In the rows, 128 means zero.
Each named move below is a turn or a mirror, shown by a few rows before and after it. Which moves, in which order, take the first row of each later pair to the second? The first pair is answered.
J_812:
[125 126 132 137 128 129 123 135 139 145 129 110 130 132 128 139 131 127
 144 124 128 110] |-> [113 110 125 129 114 125 125 137 134 123 141 129 133 136 129 129 124 110
 141 121 135 127]
[157 128  80 146 121 136  68  94 156 138 107  88 120 133 152 186 139  98
 150 171 148  64] |-> [136  81  60 133  88 129  80 100 146  86 140 139 118 150 150 158 127  66
 134 160 163 100]
[123 101  97 133  97 133 116 114 149 114 139 143 122 122 146 133 136  94
 126 143 136 130] |-> [142 132 112 142 120 136 108 113 157 153 119 107 124 109 145 151 145 115
 137 147 129 105]
J_70:
[157 174 134 156 153 130 156 111 114 115 112 153 116 102 127 112 155 143
 103 134 120 145] |-> [124 125 143 135 110 108 128 176 154 132 133  88 153 106 143 146 135 113
 122  93 151 108]
[ 79 134 142 111 129 139 130 119 104  81 133 111 147 122 128  81 112 112
 141 105 112 142] |-> [ 80 136 141 113 130 139 130 114 104  82 133 114 145 123 126  79 112 113
 141 106 114 145]
[115 110 108 150 106  99 159 163 126  87 168 138 148 126 137 109 122  80
 116 122 154 144] |-> [131 130 104 160 124 108 169 137 111  83 159 164 133 123 130  99 128  93
 110 141 141 158]
J_551:
[119 102  95 122  97 135 128 112 133  83 130 147 122 150 124 124 125  68
 124 128 148 138] |-> [120 101 101 126  93 132 113 125 149 106 124 117 130 150 130 142 128  66
 135 121 153 110]
[108 108 134 140 119  98 131 115 152 144 158 134 111 128 118 125 115 118
  95 135 162 122] |-> [106 105 140 140 118  98 128 117 152 148 157 127 110 126 117 125 113 123
  97 132 161 115]
[134 124 162 116 154 123 148 136 132 155 127 111 126 140 147 137 147 164
 133 114 123 138] |-> [133 121 159 117 157 129 157 124 119 137 131 136 120 139 143 127 146 167
 128 117 119 156]
[132 136 107 154 134 140 136 105 104 102 137 177 110 156 121 110 109 126
 121 146 125 155] |-> [139 133  91 160 119 137 114 100 116 109 126 161 111 162 125 137 114 105
 128 153 134 118]
Then:
(two moves a pair)
[137 170 112 119 127 142 165 111 122 122 153 150 117 135 144 127 114 155
 107 167 116 148] |-> [144 164  91 131 111 141 142 101 136 127 140 132 117 143 154 155 120 132
 113 179 126 111] -> J_551 J_551
[118  92 112 121  81 113 113 141 143  87 139 138 134 157 102 140 124  94
 125 108 144 143] |-> [133 125 134 133 106 119  94 146 158 142 110  75 139 145 105 172 137 121
 143 112 135 101] -> J_551 J_812
[114 137 128 134 143 129 119 144 143 141 120  94 137 120 129 136 134 134
 137 113 126 101] |-> [119 148 141 134 159 138 140 138 124 134 123 114 127 111 122 114 134 155
 131 115 113 126] -> J_551 J_70
[131 128  90 146 107 131 106 121 155 132 113 111 123 125 140 156 137 100
 125 136 141  91] |-> [141 147  99 150 125 138 113 114 147 150 102 104 120 115 137 155 144 119
 130 138 130  93] -> J_70 J_551
[124 141 160 129 139 136 116 179 152 173 122  50 154  97 131 150 121 160
 149 107 121 103] |-> [119 139 155 121 154 146 164 151 105 110 150 148 132  96 112  79 113 176
 118 114 101 194] -> J_551 J_551
[110 149 101 145  89 139 132 122 138 101 122 132 118 141 118 135 115  80
 121 117 140 110] |-> [116 159 107 147  96 142 126 121 143 117 112 114 122 141 122 148 119  87
 124 116 139  95] -> J_70 J_551
[134 132 167 156 179 134 152  89  98 136 159 131 116 100 112  96 128 175
 135 113  83 158] |-> [148 136 144 169 173 138 146  60  99 128 143 149 104 110 112 104 134 157
 129 136  85 146] -> J_551 J_812
[120 134 158 120 149 111 158 162 118 111 140 146 122 117 119 127 122 103
 124 144 112 136] |-> [117 119 146 120 135 106 148 165 126 104 142 145 128 122 124 140 119  83
 125 143 125 126] -> J_551 J_70
[ 86 108 156 109 131 124 128 164 138 151 155  98 148 105 121 143 126 140
 129  97 132 122] |-> [ 93 125 166 112 150 131 142 154 127 157 149 108 140  96 115 133 127 160
 130 101 119 138] -> J_551 J_812
[147 161 104 168 154 129 116  88 128 133 122 113  97 151 139 151 153 126
 140 139 150 106] |-> [125 155 136 147 149 119 115 136 138 155 139  67 119 140 144 157 140 143
 154 105 154 103] -> J_70 J_551
[140 155 146 122 158 143 143 106 114 126 119 135 121  98 121 112 136 161
 127 135 110 141] |-> [113 106 137 111 112 123 111 149 146 126 138  90 150 116 138 142 122 121
 140 107 145 105] -> J_551 J_70
[100 136 165 122 136 139 160 109 103 112 155 165 110 120 122  76 131 156
 112 118 109 199] |-> [ 75  91 154 106  99 120 145 145 125 102 174 148 129 133 135  88 115 122
 119  94 139 185] -> J_70 J_551
[118 163 153 109 112 124  84 144 179 156 113  65 127 116 130 193 123 115
 133  92 108  83] |-> [100 171 192  88 143 137 142 153 138 127 149 120 124  97 111 120 104 163
 116  79  82 177] -> J_551 J_551
[139 122  88 139 118 109 100 107 135 125 101 104 126 146 142 155 135 101
 125 142 138  90] |-> [155 163 111 145 156 126 123  91 116 142  90 116 117 129 130 137 142 146
 120 150 112 113] -> J_551 J_70
[123 104  89 137  98 127 123 109 141  93 136 155 122 151 126 135 125  92
 122 151 157 115] |-> [144 140  92 150 122 140 128  84 131 109 115 157 108 143 118 133 140 113
 122 169 139 112] -> J_551 J_70
[121 149 161 126 156 131 151 118 130 151 120 110 132 109 110 123 136 164
 137 108 123 136] |-> [101 118 157 113 130 118 144 145 144 138 139  97 145 116 116 130 125 141
 140  86 141 131] -> J_551 J_70
[123 103 113 142 143 118 106 101  94 109 115 153 142 185 173 133 143  96
 151 163 132 113] |-> [116  99 125 134 138 111  96 130 112 134 116 112 157 180 175 151 140 103
 165 151 136  93] -> J_70 J_551
[131 148 141 125 138 120 120 144 106 156 108 135 132 105 142 140 131 155
 155 147 100 103] |-> [125 143 149 116 140 122 127 154 102 147 114 139 136 100 135 129 126 162
 155 136 101 120] -> J_70 J_551
[116 143  93 124 127 145 119 105 135 148 169 143 128  73 156 139 139 157
 134 136 132 112] |-> [113 135  86 128 119 142 116 107 136 139 172 145 127  77 157 140 135 146
 132 136 136 115] -> J_812 J_551
[113 122 141 105 133 146 141 139 128 124 154 145 125  86 143 119 119 128
 144 111 146 171] |-> [111 105 125 110 116 143 132 136 137 114 155 149 124  96 144 124 119 104
 141 113 156 163] -> J_551 J_70
[121 113 144 120 128 115 122 164 135 156 139  89 152 131 139 127 126 131
 155 112 144 107] |-> [108  94 137 111 120 114 136 163 123 126 159 125 149 135 133 105 113 120
 143 110 146 137] -> J_812 J_551
[146 175 208 114 157 134 204 115 139 142  94 112 150  67  89 104 102 177
 139 149  28 101] |-> [159 161 148 131 137 136 204  54 120  85  91 190 122  86  89  90 113 130
 120 191  32 115] -> J_551 J_551
[ 85  80  61 142 141 143 131 115 142  88 114 167  90 143 159 133 176  56
 133 164 162 190] |-> [ 76  65  73 139 125 127 105 151 172 121 109 102 112 147 171 169 172  50
 152 142 177 148] -> J_70 J_551
[114 119 121 134  96 112 100 133 139 132 149  96 122 132 134 120 116 121
 104 117 149 142] |-> [129 146 124 142 123 121 122 105 119 124 143 125 107 124 125  98 127 145
  93 133 129 165] -> J_551 J_70
[147 139 139 124 141 140 137 109 111 128 131 173 119  88 147  97 137 142
 125 125 122 187] |-> [159 132  99 139 116 140 103  86 131 126 109 164 115 110 157 133 149  99
 128 151 140 140] -> J_551 J_551
[129 127 147 127 141 131 133 118 112 102 137 158 145 116 124 101  97 156
  95 125 125 141] |-> [139 121 109 144 120 127 108  95 129  99 118 158 135 134 133 127 108 123
  97 148 140 101] -> J_551 J_551
[ 85 147 122 108 132 116 164 141 155 152 105  99 182 152 145 142 133 162
 130  95 124 106] |-> [105 172 109 125 155 129 183  92 128 136  92 155 157 150 136 121 146 170
 114 128 102 128] -> J_70 J_551
[128 136 128 136 116 128 108 114 136 114 127  94 119 117 139 162 138 101
 141 163 144  97] |-> [140 167 146 138 148 143 129 101 116 121 121 104 110 103 127 146 145 139
 136 174 124 121] -> J_551 J_70
[162 107 142  98 130  95 136 144 131 109 146 173 191  86 105 125 129 141
 163 117 123 160] |-> [160  93 124 103 118  93 127 140 133  95 147 182 190  95 108 131 128 121
 162 121 134 154] -> J_551 J_70
[150 130 129 141 138 143  93 111 139 143  84 103 144 123 111 174 147 137
 104 135 139  87] |-> [112  79 125 115 110 134 121 136 121  84 136 157 151 130 109 129 121 118
  86 107 150 149] -> J_551 J_812
[100  97 122 121 111 120 125 147 119  96 149 141 133 151 120 113 110 107
 114 114 152 160] |-> [128 156 164 126 164 131 129 146 121 158 118  92 132 128 111 124 124 170
 128 119 126 143] -> J_812 J_551
[109 115  67 144  87 128 125 104 141  69 135 174 117 135 135 130 130  85
 111 132 158 145] |-> [137 191 132 148 144 139 122 123 154 168  93  72 127 100 134 165 148 162
 140 129 124 102] -> J_812 J_551
[139 101 105 137 103 111 139  91 107  89 133 172 115 141 103  94 137 120
 106 146 158 155] |-> [167 160 145 150 146 121 127  96 113 163  92  98 119 117  99 124 156 170
 126 152 132 113] -> J_812 J_551
[104 114 131 112 122 133 147 161 109  99 158 159 119 129 114  99 106 129
 122 116 135 166] |-> [148 170 137 143 148 141 117 134 128 161 105 100 110 122 119 148 134 151
 140 144 124 100] -> J_551 J_812
[179 152 110 154 145 142 128 109 114 147 111 126 128 121 114  99 139 119
 102 151 138 131] |-> [175 132  90 155 126 138 116 110 126 134 113 131 130 131 122 109 138  93
 101 154 151 120] -> J_812 J_551
[117 127 157 114 171 104 183  99 108 143 143 147 112 104 147 119 162 106
 121 100 102 128] |-> [101  96 147 107 140  94 161 121 132 142 151 128 126 118 158 138 153  77
 127  86 125 102] -> J_551 J_70
[141 130  94 150 116 143 138 107 143 134  88 178  87 148 110 164 140 115
 133 152 137 118] |-> [125  99  89 141  96 133 134 128 150 119 108 178 100 153 115 165 126  95
 136 137 153 120] -> J_551 J_812
[143 150 124 123 140 128 137 129 112 139 106 106 127 116 130 134 137 133
 129 141 124 127] |-> [138 143 136 114 140 126 139 145 111 141 115 102 135 116 130 132 131 138
 128 129 123 136] -> J_70 J_551
[124 179 169  54 156 127 145 152 121 141 150 109 146 162 110 119 186 160
 117  90 119 176] |-> [136 166 113  74 136 132 142  99 110  94 144 181 121 186 110 113 195 114
  92 128 130 184] -> J_551 J_551
[140 122  82 152 120  89 110 144 140  71 110 180 102 138 160 144 119  75
 132 119 147 143] |-> [158 180 134 154 165  95 103 164 149 148  82  98 113 109 159 170 131 136
 156 110 123 112] -> J_812 J_551
[103  86  95 124 111 124 128 129 129 101 136 152 132 134 149 129 144  93
 136 123 149 144] |-> [122 119 110 134 126 126 111 136 144 152 107  96 136 125 153 165 153 115
 154 125 140 101] -> J_551 J_812
[120 126 141 112 111 131 110 158 128 126 142 112 143 114 115 114 113 122
 120 106 143 137] |-> [129 138 137 118 122 138 125 135 115 114 136 144 129 114 111  98 119 131
 109 121 132 157] -> J_551 J_70
[ 83  62 105 105  92 116  89 129 160 109 103 101 143 139 141 159 122  69
 149 113 173 101] |-> [134 124  84 144 133 137 100  48 136 113  56 146 103 134 132 155 156  89
 136 170 140  99] -> J_70 J_551
[104 110 140 115 108 102 133 148 120 106 170 156 139 133 140 108 114 121
 122 114 137 157] |-> [117 118 113 131 104 106 127 114 119  96 157 178 124 142 139 112 124 105
 116 139 135 146] -> J_70 J_551
[117 147 120 139 127 132 171 126 121 118 128 155 142 105 156 125 139 136
  86 112 127 152] |-> [107 123 106 137 101 120 152 141 141 119 134 133 152 113 162 146 135 109
  94 104 145 125] -> J_551 J_70
[ 76 104 136 118 106 158 139 105 120 122 126 130 125 149 117 102 123 101
 129  94 151 129] |-> [ 93 133 147 131 121 163 128 102 132 158  99  89 123 141 119 128 137 117
 141 102 142  94] -> J_551 J_812
[137 123 168 114 127 108 117 149 123 131 110  78  91 134 145 130 102 144
 153  95 126 112] |-> [141 131 173 110 143 114 138 138 104 117 117 111  80 127 136 105 104 160
 143  96 114 143] -> J_551 J_70
